Each row is where one point has got to under a steady rotation. How many ticks took it there?
The counts run from 0 to 470.
124, 140, 98, 126, 136, 145, 104, 151, 117, 149, 134, 104, 181, 157, 101, 119, 141, 158, 105, 99, 168, 66, 166, 107, 155, 113, 135, 138, 113, 117, 160, 97, 121, 136, 109, 97, 139, 139, 134, 139, 137, 128, 89, 155, 96, 118, 131, 106, 123, 126 | 363
115, 98, 139, 127, 153, 123, 152, 160, 112, 146, 106, 120, 111, 141, 101, 144, 132, 153, 128, 93, 142, 129, 119, 101, 131, 105, 140, 173, 126, 180, 157, 165, 131, 132, 125, 120, 176, 162, 137, 136, 128, 109, 146, 110, 141, 147, 163, 139, 102, 91 | 440
128, 146, 137, 132, 159, 133, 121, 136, 120, 82, 77, 121, 162, 116, 166, 122, 132, 101, 143, 144, 96, 142, 97, 128, 124, 143, 109, 129, 106, 135, 134, 137, 134, 149, 126, 124, 134, 165, 102, 193, 149, 101, 150, 106, 96, 101, 103, 109, 117, 107 | 453
164, 119, 146, 106, 137, 82, 126, 81, 117, 108, 96, 116, 124, 112, 140, 140, 153, 81, 148, 127, 90, 141, 91, 121, 123, 137, 122, 162, 80, 161, 89, 139, 127, 106, 130, 95, 127, 128, 98, 142, 129, 133, 151, 94, 103, 100, 112, 131, 123, 94 | 19
129, 139, 79, 122, 147, 144, 146, 140, 120, 169, 101, 142, 173, 127, 140, 129, 137, 136, 118, 145, 147, 93, 142, 107, 146, 119, 135, 126, 130, 107, 189, 125, 154, 165, 117, 105, 144, 161, 115, 145, 101, 117, 86, 116, 87, 140, 95, 113, 126, 125 | 130
170, 144, 136, 118, 137, 103, 131, 157, 116, 119, 135, 128, 146, 128, 128, 129, 145, 163, 123, 102, 136, 162, 139, 103, 142, 143, 145, 178, 89, 148, 134, 92, 127, 142, 114, 129, 140, 147, 117, 157, 165, 90, 132, 133, 164, 108, 142, 100, 81, 102 | 355
90, 116, 127, 125, 113, 152, 149, 134, 125, 152, 150, 71, 125, 137, 144, 158, 143, 144, 131, 138, 133, 171, 117, 158, 149, 98, 137, 102, 112, 109, 99, 152, 101, 108, 115, 122, 133, 117, 137, 105, 114, 135, 140, 119, 60, 169, 147, 153, 159, 120 | 65
154, 87, 139, 124, 137, 130, 164, 136, 117, 172, 110, 129, 126, 141, 133, 123, 147, 141, 140, 110, 158, 47, 121, 121, 142, 118, 119, 148, 160, 141, 140, 166, 134, 132, 133, 122, 161, 141, 160, 102, 122, 167, 135, 150, 127, 150, 119, 148, 147, 120 | 206
98, 123, 118, 165, 136, 151, 108, 163, 126, 129, 131, 108, 158, 109, 121, 132, 120, 120, 106, 147, 118, 97, 124, 147, 117, 113, 105, 63, 191, 110, 169, 127, 106, 116, 136, 169, 142, 132, 165, 144, 90, 131, 106, 151, 83, 136, 114, 129, 144, 135 | 139
128, 100, 130, 122, 151, 164, 140, 159, 120, 155, 78, 113, 152, 143, 130, 137, 121, 136, 151, 134, 111, 103, 123, 119, 153, 122, 127, 122, 147, 131, 179, 157, 149, 172, 106, 107, 139, 138, 117, 160, 129, 120, 91, 107, 73, 152, 140, 138, 93, 142 | 133
145, 129, 142, 138, 131, 130, 103, 177, 107, 116, 173, 116, 124, 148, 103, 93, 136, 176, 120, 93, 145, 78, 138, 118, 96, 131, 101, 140, 135, 148, 146, 98, 91, 109, 139, 133, 140, 133, 181, 150, 145, 128, 122, 174, 142, 115, 132, 88, 151, 122 | 279
123, 118, 129, 133, 119, 123, 153, 155, 129, 120, 148, 120, 108, 110, 173, 135, 144, 132, 124, 164, 75, 161, 100, 170, 81, 141, 111, 123, 122, 132, 107, 130, 109, 133, 167, 150, 171, 135, 144, 143, 114, 111, 167, 120, 104, 116, 92, 118, 166, 120 | 382
121, 135, 98, 122, 105, 124, 134, 108, 137, 141, 157, 108, 142, 148, 176, 124, 158, 144, 91, 132, 174, 166, 160, 128, 167, 115, 149, 135, 92, 108, 85, 112, 117, 123, 92, 95, 143, 144, 155, 117, 118, 126, 130, 117, 122, 97, 128, 87, 163, 142 | 393
99, 106, 120, 152, 126, 164, 124, 118, 97, 149, 125, 91, 116, 141, 140, 118, 103, 122, 128, 138, 148, 150, 113, 137, 167, 87, 113, 122, 167, 128, 163, 150, 146, 163, 135, 99, 112, 155, 153, 116, 107, 154, 75, 127, 113, 131, 127, 133, 131, 145 | 403
203, 148, 157, 118, 147, 89, 113, 151, 119, 116, 114, 164, 122, 119, 153, 139, 131, 110, 118, 126, 89, 114, 142, 117, 110, 170, 122, 110, 126, 121, 128, 77, 125, 136, 148, 144, 118, 106, 109, 137, 116, 111, 112, 134, 111, 97, 81, 94, 114, 133 | 185
131, 146, 149, 134, 109, 133, 140, 163, 86, 117, 125, 116, 81, 131, 120, 137, 133, 126, 151, 107, 105, 168, 77, 155, 122, 95, 127, 100, 163, 154, 106, 150, 89, 109, 135, 120, 125, 127, 163, 139, 117, 160, 137, 144, 99, 158, 120, 135, 158, 102 | 107
120, 80, 157, 131, 157, 136, 169, 149, 148, 179, 111, 107, 135, 127, 151, 179, 128, 142, 130, 135, 146, 134, 131, 132, 156, 114, 150, 109, 156, 130, 129, 151, 127, 108, 126, 181, 148, 108, 111, 100, 115, 125, 136, 146, 116, 157, 156, 144, 99, 110 | 303
159, 123, 171, 145, 154, 78, 97, 88, 117, 102, 96, 122, 125, 127, 127, 124, 125, 108, 118, 122, 87, 122, 120, 139, 115, 134, 101, 119, 100, 139, 91, 120, 95, 110, 145, 125, 106, 91, 96, 112, 144, 120, 143, 135, 110, 86, 102, 100, 130, 112 | 420
194, 107, 115, 103, 131, 111, 148, 99, 125, 151, 115, 99, 168, 124, 150, 123, 156, 124, 154, 153, 142, 60, 122, 149, 136, 150, 124, 135, 128, 123, 108, 106, 125, 141, 124, 108, 139, 112, 126, 130, 149, 172, 129, 139, 87, 119, 88, 129, 140, 138 | 290
118, 127, 92, 166, 102, 120, 143, 130, 102, 170, 138, 136, 136, 131, 97, 145, 110, 143, 105, 118, 182, 153, 125, 135, 164, 72, 153, 129, 158, 132, 109, 97, 112, 114, 122, 110, 161, 128, 143, 86, 105, 143, 127, 146, 138, 139, 105, 109, 130, 97 | 434
139, 132, 152, 121, 119, 145, 145, 167, 103, 118, 165, 128, 84, 129, 196, 109, 159, 131, 128, 115, 143, 169, 119, 111, 143, 129, 115, 147, 142, 133, 126, 156, 126, 128, 124, 129, 114, 183, 180, 151, 116, 133, 118, 149, 155, 127, 142, 109, 152, 136 | 77
120, 131, 128, 148, 145, 135, 123, 141, 99, 125, 122, 151, 121, 145, 158, 77, 134, 144, 113, 132, 117, 90, 116, 126, 87, 146, 102, 152, 135, 128, 168, 153, 130, 162, 168, 118, 143, 179, 144, 170, 122, 107, 135, 148, 117, 106, 77, 95, 157, 112 | 45
158, 174, 134, 105, 113, 101, 130, 106, 100, 108, 119, 100, 152, 108, 148, 155, 163, 79, 143, 103, 132, 168, 90, 127, 154, 125, 145, 119, 99, 143, 91, 106, 111, 113, 103, 112, 90, 133, 122, 134, 115, 166, 126, 127, 99, 128, 108, 137, 140, 82 | 22
179, 136, 136, 90, 132, 69, 125, 113, 122, 98, 106, 125, 129, 122, 132, 148, 163, 84, 132, 89, 93, 129, 127, 96, 110, 156, 121, 157, 86, 163, 95, 126, 116, 99, 106, 110, 133, 119, 116, 151, 124, 136, 139, 92, 115, 111, 120, 122, 118, 108 | 18
147, 125, 117, 147, 146, 85, 109, 125, 131, 92, 118, 137, 156, 134, 108, 110, 142, 130, 120, 118, 136, 83, 133, 95, 80, 135, 102, 176, 122, 166, 126, 121, 103, 74, 114, 131, 142, 146, 137, 169, 142, 118, 161, 132, 123, 115, 113, 88, 120, 91 | 283
161, 163, 152, 125, 127, 123, 99, 160, 84, 92, 122, 131, 115, 136, 133, 114, 154, 106, 113, 104, 71, 126, 114, 135, 120, 143, 115, 91, 95, 120, 136, 108, 107, 141, 154, 105, 126, 131, 141, 163, 122, 116, 119, 143, 106, 71, 105, 91, 153, 144 | 183
147, 115, 92, 114, 111, 122, 126, 128, 131, 134, 120, 80, 166, 112, 131, 138, 147, 151, 140, 167, 102, 123, 137, 161, 127, 136, 116, 116, 105, 112, 117, 87, 109, 145, 125, 94, 179, 106, 128, 158, 139, 133, 122, 103, 74, 97, 97, 128, 136, 153 | 57
122, 137, 87, 134, 131, 140, 116, 122, 113, 155, 143, 112, 183, 150, 116, 127, 122, 152, 115, 126, 188, 79, 143, 125, 156, 115, 142, 125, 113, 108, 163, 90, 125, 151, 128, 97, 127, 134, 117, 128, 129, 135, 89, 179, 101, 112, 101, 101, 127, 111 | 362
88, 98, 157, 174, 166, 130, 132, 144, 120, 128, 98, 150, 118, 149, 117, 98, 89, 159, 107, 111, 153, 94, 116, 120, 129, 110, 114, 136, 152, 149, 158, 158, 119, 141, 157, 153, 136, 148, 128, 112, 145, 94, 151, 165, 141, 99, 122, 89, 122, 91 | 41
119, 168, 130, 146, 118, 143, 116, 168, 101, 147, 118, 144, 142, 130, 135, 149, 139, 126, 95, 93, 150, 153, 130, 122, 175, 94, 160, 61, 141, 109, 138, 101, 120, 131, 122, 119, 119, 131, 139, 109, 91, 119, 85, 142, 112, 126, 120, 107, 141, 125 | 266
118, 97, 105, 132, 154, 135, 107, 132, 118, 160, 94, 125, 157, 152, 92, 126, 110, 161, 121, 112, 134, 64, 143, 120, 147, 113, 133, 134, 105, 123, 165, 127, 135, 153, 117, 82, 148, 117, 97, 127, 140, 113, 109, 131, 73, 110, 123, 113, 108, 135 | 365
112, 99, 123, 154, 133, 150, 131, 124, 119, 166, 138, 131, 106, 156, 162, 105, 116, 157, 110, 136, 156, 114, 136, 141, 152, 110, 112, 111, 164, 113, 132, 143, 116, 124, 122, 102, 89, 111, 147, 112, 107, 134, 88, 153, 85, 160, 117, 113, 163, 154 | 235
140, 126, 162, 149, 117, 127, 160, 160, 84, 138, 138, 116, 81, 127, 138, 127, 130, 125, 139, 109, 107, 145, 75, 173, 118, 112, 133, 101, 174, 142, 103, 140, 93, 132, 167, 126, 132, 112, 157, 114, 125, 150, 133, 155, 111, 141, 107, 133, 160, 119 | 108
108, 130, 111, 121, 124, 131, 145, 137, 146, 148, 141, 85, 162, 122, 146, 161, 141, 129, 138, 153, 144, 158, 134, 144, 142, 108, 140, 109, 125, 128, 105, 137, 106, 78, 98, 135, 129, 119, 130, 108, 103, 136, 131, 124, 60, 178, 146, 150, 141, 103 | 64
152, 174, 130, 109, 139, 149, 119, 159, 121, 100, 126, 102, 184, 103, 167, 131, 156, 112, 145, 161, 121, 144, 120, 139, 136, 150, 128, 110, 119, 105, 132, 98, 126, 134, 106, 140, 95, 148, 125, 182, 138, 126, 114, 145, 77, 123, 110, 121, 132, 112 | 456
125, 76, 151, 123, 135, 134, 151, 157, 134, 175, 142, 117, 88, 159, 145, 126, 134, 197, 139, 141, 128, 129, 125, 142, 126, 129, 135, 154, 124, 136, 118, 161, 112, 110, 114, 101, 134, 102, 123, 118, 139, 100, 124, 114, 77, 177, 148, 141, 144, 155 | 470
134, 89, 136, 141, 168, 147, 142, 145, 123, 160, 74, 119, 157, 120, 130, 141, 115, 126, 146, 143, 119, 95, 120, 131, 147, 127, 119, 113, 172, 134, 173, 147, 151, 148, 119, 140, 134, 128, 105, 140, 118, 132, 90, 127, 75, 158, 121, 147, 87, 127 | 134
125, 107, 114, 146, 123, 94, 114, 83, 105, 109, 152, 104, 109, 119, 118, 108, 119, 99, 112, 135, 117, 104, 111, 124, 93, 124, 73, 151, 134, 150, 131, 133, 106, 100, 171, 134, 117, 122, 173, 118, 112, 168, 123, 163, 123, 118, 98, 124, 161, 92 | 12
